The rows of R fall into several groups, which share some directions, and each row is roughly a mix of its group's hidden directions.
R, 98 rows:
[[  9 -12 -17  -4  24  25  17  27  24   8]
 [ 23   5   7 -21 -23   7 -19  -9   6  36]
 [-17  -2 -11  -8 -22  21 -10 -14 -32  26]
 [  7 -12 -12  -8   0  19 -43  19   9 -19]
 [ 11  -2  -8  -2   1 -12 -17  41  32   6]
 [  2  16 -15 -22 -30 -19  -5   5 -19  28]
 [  1   3 -26 -15 -39   7 -14  14  22   4]
 [  2 -37  -8  20 -20 -20 -27  -1   3   4]
 [ 13  -6 -13  34   2  -6  26  26  15 -16]
 [-28 -16 -25  -7 -10  18   6 -12 -29 -14]
 [  7  -9 -15  -9 -22 -24 -34   1 -21  17]
 [-22  22   1 -10 -19   9  -4 -36 -18  17]
 [  3 -15  19  -7  -2 -24 -13 -26   6  36]
 [  1 -20 -25 -13  18  21   1  -4 -26  28]
 [ -7   2 -44  12   9  19  -2  25 -12  -5]
 [-14  -8  17  20  19  41  -5 -15 -12   1]
 [  7  15   2   8  42 -12  14 -22   1  22]
 [ 12 -28  21   6  24 -19 -20  21  -9 -10]
 [-13  -7  -1  -2 -31  -4  -9 -32 -20  26]
 [-30  -6   1  22 -26  -7 -10  14  -8 -30]
 [-33  -7  10  12  23   4 -15  10 -31 -14]
 [ 29   3  12  26  -8  26  11 -26   6  11]
 [ -7 -19  13  -7 -22   9  -1 -42 -14  17]
 [ 10 -16  11  29   8  26  20   6  13 -27]
 [ 16 -22   6   0  15 -13  -7   8  36  28]
 [ -3 -11  11  15  12 -35   5   1 -32  22]
 [-44  27  -5  -6  -3 -10 -11  17  -6 -11]
 [-40   1   1 -11  -8  11 -10  -9 -12 -34]
 [ 39   5   4   6 -17 -23 -14  -7   6  27]
 [  0 -25  19 -13   8   0 -12 -35 -17  21]
 [ 13  20  -8   2 -23  34  -9  18 -13  22]
 [  3 -14  -2  25  26   0  34   2  -4 -26]
 [ 14   4 -23 -19 -36  -2 -14  22  19   1]
 [  2  18  16 -12 -20 -30 -24  -2  11  26]
 [  4 -32  12   6  -5  -4 -13 -18 -16  37]
 [ 12  -4  16 -25  -8   8  -9  28  37   3]
 [-27  11  -2 -10 -33 -24 -18 -13 -17   7]
 [ 28  -8  -8   4  29  -4  16  27  13  21]
 [ 37   9  24   6  12   9  -8  16  28   0]
 [-16  14 -15   3  -2  11  11 -32 -35  13]
 [  9  24  -8  14   9  17  23  18  19 -30]
 [  2  12   1   1 -18   3   9 -34 -11  39]
 [ 10  23  -6  26   5   1  31  20 -26   6]
 [-19  -6 -30  15 -26   5  23   8 -23   4]
 [ -8   8  10  -5 -18 -15  -3 -37 -15  32]
 [ 21  25   0  11  22  21  16   0  11  30]
 [ 12  -8 -19   6 -16  12 -32 -11 -29  20]
 [ -2  21   8  28 -37   4 -17 -20  -6   1]
 [  2 -11 -26  -9 -18  31  -5  20 -20 -20]
 [ 26  15  14  27  20  -3  23  18 -16   7]
 [  4  31   8   5  23 -32   1 -12   3  25]
 [  7  37  -4  19 -14  -9 -14   6  -1  33]
 [ -2  -6   0  22  22 -11   8 -40 -24   2]
 [  9 -42 -17   1 -13  -6 -22   7 -23  -4]
 [ 29  11  12 -23  13  -7  18 -26  21 -10]
 [ 20  11 -21   1  -8  21  13  32  -4 -26]
 [ -4 -31   5  19 -24  -1 -10   2  -5 -36]
 [  8  26   7  -5   2 -24 -11  37  22  -5]
 [ -5  -3   4  10  -9 -27  -4 -35 -12  33]
 [ -9  -5 -18  15 -35 -23 -24  18  -9  -2]
 [ 31 -12   8   8 -11 -20  -1   6  -8  39]
 [  1  28 -16   9   2   4  -4   6 -11  46]
 [  3  11  -2 -11 -10  -2  16  46  26   2]
 [  5  30 -13  10  25 -21  -4  31   9  -3]
 [ 20  -7  25 -10  32   1   4   1  34   1]
 [ 18  15  11 -15 -18 -10 -10 -12   4  43]
 [  5  17  -4   8  31 -21  10 -11   5  36]
 [  6  12 -17 -15 -39   1  -2 -10  11  31]
 [ -3  29   4  -5  31  -4   9  28  25  -8]
 [ 39  -2  19  20  13 -19  13  10   5  17]
 [ 15 -12   0  15  26  32   2  16   9 -27]
 [-18   7 -15  -3 -16  27  23 -15 -32  -2]
 [ 11 -15  18   8   0   6  -2   2  19 -47]
 [-16  10 -24 -12 -16  36  -3  -1 -27  -7]
 [-11   9  -2 -12   6  31  -8  -5  27 -35]
 [  7 -31   2   1   6   1 -11  18   6 -43]
 [ 18  13   8  32  21  16  30  11  -2  -8]
 [ -9  37   0  16  15   4  15  23  11 -25]
 [ 11  13  -8 -20   7 -16   6  -8  -4  47]
 [ -5 -19 -33   8 -14  17   1  36   4  -7]
 [  8  -6 -27 -19 -35  18  -5  -1  25  -4]
 [ 31 -23  -4 -18 -22 -18 -11   3  -7  23]
 [ 10  20  30  -3  25 -25  15 -15  13  11]
 [ 25 -22   3  21  12  35  16  -8   4  -7]
 [ -4 -21   8  -1  10  -4   2  21  15 -46]
 [ -5  10  18   7  30 -34  -5  23  -3 -17]
 [ -6  22 -11  12  12   1  33  23 -11 -27]
 [ -5  -9   7  -6 -27 -14 -19 -26  -3  35]
 [ 20 -29 -12  25  -8 -16   4  25  -4  21]
 [-17  21  19 -23  12  10  -9 -35 -11  11]
 [-22   8  13   2  11 -16   1 -16 -38  24]
 [  8   2 -11  30  29 -32 -15   9   0 -11]
 [-13  10  10  -9   9 -10 -11  20  17 -44]
 [ -6  17  -6  12  -8 -23  18  11   0  43]
 [-11   4  13  -3 -14  20 -17 -27  -4 -37]
 [-12  -8 -18 -21 -33   2 -27   9 -17  16]
 [ 22  28   6  14  19  10  23  20   7 -20]
 [  6 -16  -6   5 -27 -25   4  -9 -14  37]]

One row of each group comes first, with its name. Which group is each row after those in?
[  9 -13   8 -19 -16   1  -6  25  37  21]
U
[ 39   7  -2 -14 -10  29   6  -3  25  -5]
G
[33 16 -3 15 15 22  6 -6  5 32]
K

[  2  -7  23  -6 -24 -20 -36 -22  -2   2]
U
[-11 -14 -14  14 -33 -20 -23 -12 -18  15]
U
[-12  26  17  26  23 -22   5  20 -12   5]
G
[-13 -10 -11 -19 -31  35  -4 -12 -14  11]
U
[ 28  -2  20  21  16 -22  22  -7  -4  23]
G
[ -8   9  -6  18  19  17  12  25  -3 -38]
G
[-14  19  -7   4 -19   3  27  22 -18 -29]
U
[ -6  -4   6   2 -10 -12  -3 -42 -17  31]
U
[ 22 -10  12  21  -3  11  -5   3  44  10]
G
